In the rows, zero is written as 128.
Rotation paths and how fast each direction turns (degrees each step):
Each turn is a multiple of 5 degrees from 10 to 175, or 0.
Each row of a path follows its step; steps can be skipped.

step 0: [122 107 127 128 139 135 131 126 135 135 130 126 126 130 128 127 139 136
 151 139 126 134 135 118 134 144 134 131 135 135 127 116 136 143 129 120
 123 120]
step 1: [141 121 117 120 110 126 132 139 134 112 108 136 123 115 127 131 123 132
 120 126 130 133 138 139 135 131 128 128 118 132 139 127 125 112 131 134
 133 131]
step 2: [119 144 133 128 124 126 126 141 128 140 136 120 118 129 121 120 137 123
 123 124 119 129 118 105 133 116 130 126 125 122 120 132 143 117 135 137
 129 117]
step 3: [133 118 132 123 140 126 133 127 124 125 120 119 138 130 126 139 126 122
 123 123 120 118 132 125 129 139 124 117 131 124 139 124 125 153 118 134
 105 123]
step 4: [131 135 126 130 119 127 136 132 131 134 110 140 125 129 132 120 110 142
 131 128 131 125 133 126 125 124 131 132 148 140 111 118 119 113 121 122
 128 136]
step 5: [125 125 114 136 120 131 117 118 144 132 127 124 129 144 136 130 137 107
 135 136 135 127 125 118 140 130 125 132 117 129 129 128 147 123 130 140
 131 130]
step 6: [135 111 128 115 140 136 139 133 112 128 132 135 116 123 121 126 122 132
 132 123 127 140 147 128 128 128 145 125 125 123 129 131 135 138 136 140
 120 124]
step 7: [118 121 125 135 109 125 120 141 142 123 122 120 123 121 122 128 128 145
 119 123 113 124 133 123 127 124 115 129 135 115 130 116 119 118 122 123
 128 124]
step 8: [131 146 120 124 130 112 143 132 129 134 129 130 137 130 128 131 127 125
 121 132 126 114 116 110 128 140 136 129 117 136 131 136 146 129 118 134
 127 133]
step 9: [138 120 146 120 126 135 131 131 130 134 122 129 131 134 144 127 128 119
 126 125 134 140 134 122 140 119 133 125 150 134 128 116 124 147 135 128
 121 121]
step 10: [138 125 118 137 136 137 115 126 132 124 104 123 126 133 120 130 127 140
 124 134 132 124 136 130 122 140 126 132 122 125 109 121 125 112 124 138
 133 122]
step 11: [111 127 118 121 119 124 131 144 131 128 140 127 117 137 123 123 126 121
 153 125 129 124 127 122 136 128 137 122 118 143 138 129 137 120 128 130
 117 125]
Speeds:
[133 130 128 129 125 127 128 122 126 123 125 129 131 131 125 130 133 128
 127 125 129 128 130 131 127 131 126 128 126 124 131 127 132 128 123 130
 128 127]
160
[134 121 129 132 130 126 128 131 125 128 125 128 126 123 128 125 129 127
 126 127 130 131 129 131 127 127 129 129 133 129 132 127 128 129 128 124
 123 131]
125
[125 131 124 134 127 128 126 127 126 126 125 125 128 124 133 129 131 129
 128 131 129 132 128 123 122 125 127 127 130 125 125 129 128 127 128 128
 128 126]
135
[126 129 126 126 125 124 132 125 134 129 128 131 128 123 131 131 130 131
 130 131 129 125 128 130 127 129 126 130 131 135 130 130 131 126 128 126
 126 128]
100

step 0: [125 124 117 118 127 132 138 125 122 130 132 111 123 131 118 119 125 129
 132 131 131 120 126 136 114 133 133 137 123 105 131 125 107 122 130 125
 119 139]
step 1: [124 119 132 133 133 115 132 123 129 111 121 115 132 138 114 124 123 126
 137 124 115 121 131 127 127 135 124 137 122 127 113 122 117 142 120 125
 127 112]
step 2: [133 121 127 132 123 139 126 117 130 124 122 131 130 147 129 127 130 129
 130 121 103 140 141 126 144 129 136 112 128 134 121 127 122 124 136 124
 136 126]
step 3: [115 118 125 121 110 128 133 132 126 125 127 127 137 122 121 137 129 128
 114 117 131 133 142 122 142 119 130 129 127 140 135 122 122 108 134 126
 116 137]
step 4: [132 120 121 125 127 103 127 135 132 127 140 129 133 118 120 138 124 128
 139 120 136 130 126 126 130 122 122 125 120 144 130 133 126 144 135 131
 132 149]
step 5: [143 142 121 141 140 137 127 127 114 139 144 121 125 123 121 130 124 118
 131 124 133 135 129 129 130 127 134 127 128 149 126 134 130 133 132 145
 137 120]
step 6: [119 138 129 130 124 134 139 121 115 135 133 121 125 123 138 102 124 132
 130 122 139 141 121 128 129 112 130 128 146 122 125 132 127 128 133 133
 117 127]
step 7: [115 128 129 124 117 122 136 128 133 133 146 113 122 131 132 124 131 123
 134 140 125 119 120 135 137 129 121 137 117 110 131 134 126 140 138 122
 118 121]
step 8: [123 115 122 134 126 142 120 124 116 114 127 121 134 136 134 138 138 133
 141 126 117 117 129 143 122 137 120 127 124 130 122 139 132 138 124 128
 122 112]
step 9: [119 120 125 140 118 132 128 124 120 118 124 127 133 128 129 115 141 146
 123 129 123 123 134 142 137 133 147 116 131 133 130 117 131 118 124 125
 143 130]
step 10: [109 111 128 130 120 126 125 126 154 125 127 119 134 122 114 129 125 123
 132 129 140 130 129 117 134 126 132 122 127 131 132 128 141 112 131 126
 137 131]
step 11: [131 125 130 120 129 124 117 125 132 130 133 134 127 117 127 137 112 128
 134 107 136 129 134 122 136 149 122 128 126 134 140 149 130 133 121 129
 140 130]
Speeds:
[128 135 124 130 129 129 127 133 128 127 127 126 128 127 133 128 124 128
 129 129 131 132 128 132 127 126 125 129 128 128 131 124 129 133 133 128
 127 126]
45
[130 131 132 128 129 126 124 128 130 129 124 132 125 129 132 130 127 125
 125 135 129 125 129 130 125 125 129 128 129 131 127 129 127 127 123 124
 126 130]
0

step 0: [132 117 137 139 135 128 122 124 132 131 127 125 137 135 131 131 126 123
 110 148 126 131 117 127 130 125 138 147 113 128 138 124 124 132 122 113
 130 129]
step 1: [119 125 132 127 126 117 122 130 124 124 132 117 130 131 125 131 128 117
 129 141 152 137 131 124 135 133 145 122 121 120 123 124 130 139 126 109
 120 140]
step 2: [125 136 118 128 115 126 109 152 124 124 126 117 130 119 134 122 124 125
 119 121 138 130 128 135 133 125 131 127 113 132 128 141 122 135 137 116
 128 130]
step 3: [134 124 117 140 124 126 112 119 139 133 127 122 136 129 144 109 141 127
 134 119 134 127 128 145 125 134 129 133 117 132 138 129 129 126 130 125
 124 142]
step 4: [127 121 126 123 128 117 115 122 122 134 120 129 136 130 145 113 136 127
 121 129 123 122 126 132 129 121 138 121 128 128 127 115 132 134 119 129
 101 118]
step 5: [125 127 115 132 113 125 117 123 123 127 137 138 129 132 130 121 128 123
 126 140 131 114 136 122 118 108 123 114 122 109 131 127 129 130 126 119
 126 117]
step 6: [130 120 121 143 117 137 119 127 117 125 131 119 124 148 122 129 111 121
 121 139 125 114 132 138 129 129 124 136 120 123 132 128 117 118 129 131
 117 129]
step 7: [135 128 119 136 127 115 136 124 111 131 129 102 119 141 141 133 129 131
 120 129 131 126 129 127 135 129 132 120 124 118 124 120 132 117 129 128
 127 143]
step 8: [137 123 126 139 130 135 132 144 116 135 124 108 122 128 146 124 134 128
 124 131 129 126 116 119 118 120 131 125 119 132 123 126 125 132 127 116
 137 111]
step 9: [141 112 135 133 136 130 120 113 134 134 128 124 141 125 134 123 124 118
 129 137 136 128 122 128 130 128 131 137 107 120 121 122 125 121 130 112
 143 122]
step 10: [122 129 136 117 129 128 122 121 125 109 133 114 131 128 129 120 125 115
 113 136 146 127 123 135 139 127 144 134 127 130 122 119 130 128 123 115
 121 125]
step 11: [120 136 120 129 118 127 116 134 118 118 136 127 134 124 136 129 139 133
 114 131 143 138 133 121 122 112 132 132 113 133 132 134 128 126 138 114
 126 141]
Speeds:
[130 131 125 129 130 132 124 129 134 131 129 128 126 125 125 126 122 123
 127 126 125 125 129 131 130 130 124 129 125 126 129 127 127 125 131 127
 131 127]
110
[127 125 131 129 128 125 131 130 129 127 135 122 128 128 128 131 126 131
 129 132 124 125 125 124 128 133 128 129 126 129 126 126 128 124 127 126
 132 125]
40
[131 133 126 128 124 126 127 130 131 126 130 126 126 126 130 128 129 131
 122 129 128 126 129 127 126 124 125 129 134 129 129 131 129 132 127 125
 134 125]
125
